In the rows, 128 means zero.
First come named moves, each a turn or a mirror, each shown by rows before and after it. For each pair of rows after them, which moves, in which order, take the first row to the second? The first pair is done for you.
K970 (before -> after):
[ 95 100 144  78 120 143 127 163 140 135 142  99 140 105 153 160 160 125
 116 150 163 110 100 123] -> [120  63 161 123 111 125  87 156 134  95 130 122 153 139 133 158 149 118
 135 155 165 116 151 117]
[122 113 121 163 125 114 101  84 143 126 152 100 114 129 138 105 128 125
 125 153 152 174 157 153] -> [104 137 116 133 131 122 128  81 145 149 153  82 108 108 154 110 135 132
 114 154 153 170 122 158]
[136  78 138  99  86 112  93 165 169  99 158 153 166 131 137 109 135 129
 153 129 132 132 110 124] -> [121  95 138  82  94 125 114 160 167 120 161 142 155 113 156 113 143 132
 145 133 128 124  79 126]
K113 (before -> after):
[128 141 143 129 134 100 123 133  91 147  69  80 138 107 138 145 135 114
  75 150 162  91 138 119] -> [134 134 153 133 137  95 127 118  89 133  63  97 156 135 140 129 143 118
  84 123 157  81 140 111]
[122 141 109 141 134 127 157  84 114 122 135 100 122 156 144  99 117 137
 143 128 114 147 113 138] -> [129 136  97 157 127 127 148 107 114 126 128  99 103 129 134 114  94 133
 134 156 117 148 115 143]
[144  95 129 154 111 112  89 169 152 112 129 131 117 104 116 171  99 112
 119 167 150 141 145 141] -> [152  90 152 146 116 112  92 135 145  83 111 154 166 174 122 134 131 120
 140 107 141 123 153 116]
K172 (before -> after):
[122 148 123 117 139 140 157  77 128 130 126 144 138 150 131 106 140 139
 146  90 100 114 115 147] -> [119 134 131 105 137 134 148  78 139 127 138 143 141 150 135 101 142 135
 152  92 111 121 104 147]
[112 167 146 108 174 124 168  94 121 131 107 102 112 155 159  83 168 129
 116  85 110 106 111 118] -> [106 164 155  94 171 127 162  92 126 130 123 105 119 157 159  81 175 127
 121  88 119 112 106 122]
[126 154 121  93 123 124 123 149 121 130  97 122 134 144 139 120 134 107
  98 105 125 111 122 143] -> [125 145 127  88 119 125 113 151 130 126 103 123 144 144 143 123 139 113
  97 109 124 117 112 147]
[124 151 131 106 137 139 148 132 137 136 116 143 154 121 144 128 136 132
 127 104 113 110  99 112] -> [122 136 148  97 138 126 139 127 147 125 130 138 165 126 140 124 142 130
 126 110 132 110  94 115]
K771 (before -> after):
[112 139 116 118 143 159 167 116 114 170  84 100 102 113 141 110 159 162
 162  70 120 133 111  98] -> [144 105 112 167 130 165 131 116 113 135  98 138 114 140 113  99 131 164
 191  66  99 165 163 119]
[100 145 148 139 133  77 108  86  97 164 124 109  95 134 125 109 146  92
 104 143 141 140 158 135] -> [136 106 129 167  91  92  93 153  96 155 126 155 119 109 111 135 115 102
 118 146 138 128 184 135]
[119 115 161 133 140 108 132 100 110 140 108 101  97 108 102 138  92 115
 116 180 167 167 179 169] -> [133 100 151 136 119 120 129 154 115 154 103 116 112  72 110 163  84 118
 108 183 169 146 175 156]
Then:
Between the rows of a pair lie 2 to 3 moves.
[153  98 154 117 123 131  90 140 149  91 129 184 179 145 124  75  86 166
 169  78 129 145 118 114] -> [122 137 136  80 128 130 130 180 158 153 120 126 134  60 150 123  97 167
 116 121 153 117  62 103] => K771 K113
[104 169 127 114 141 105 153 128 106 173 140 129 120  81 144 135 144 110
 107 137 127 115  86 147] -> [132 122 147 153 124  73 107 161  96 136 106 143 146 108 141 159 139  97
 108 142 146  94 144 114] => K970 K771 K970
[136 109 123 108 108 110  98 188 139 127 105 141 159  91 154 168 149 135
 115 131 140  79 110  86] -> [110 144 139  85 140  99 120 137 136 140  97  97 133 100 170 147 175 121
 107 119 146  82  92  84] => K771 K771 K771
[126 188 125 128 129 152 149 127 114 143 125  92  65  88 120 134 134 124
 125 142 109 130  85 159] -> [140 179 116 152 121 160 137 114 117 126 139 123  69 107 104 121 113 126
 142 145  91 157 104 181] => K771 K970
[116 145 123  98 134 146 150 137 139 149 171 108 116  90 127 108 120 141
 131 127 125 150  94 148] -> [116 131 158 116 154 113 121  83 127 116 154  92 110 143 115  91 128 120
 138 130 139 160 139 142] => K970 K771 K771
[136 136 139 171 135 104 116 121  80 126  76 130 121 167 128 115 143 119
 117 104 133 110 179  88] -> [149 134 123 176 130 126 118 107  88 122 100 152 117 170 114  96 123 121
 140 101 112 144 188 124] => K970 K771
[151 117 134 109 162 113  98  86 141 108 162 126 154 141  90 127 109 155
 146 149 104 132 130 157] -> [162 103 124 114 144 113  88 141 140 115 157 132 160 105  90 163 104 161
 134 171 114 114 138 145] => K113 K771 K970
[101 137 158  66 150 115 151 135 138 115 126  88 187 139 166 150 184 120
 133  92 150  93  94 105] -> [127  97 164 109 136 100 114 155 142  86 110 111 208 164 155 155 168 113
 137  94 154  93 139  92] => K970 K771
[135 113  87 118 118 136 145 174 139 154 143 117 122  70 111 139  98 125
 106 138 135 146  93 132] -> [126 128 109  83 132 138 160 129 141 143 144 120 164 116 131  98 140 138
 122  84 124 135  75 121] => K970 K113 K970
[116 195 129 171 165 110 148  78  82 155  69  84  45 137 117 116 115 116
 105 131 119 129 151 112] -> [112 188 107 154 138 124 158 146  86 182  68  97  63  81 139 156 116 126
  82 136 132  90 134  92] => K771 K771
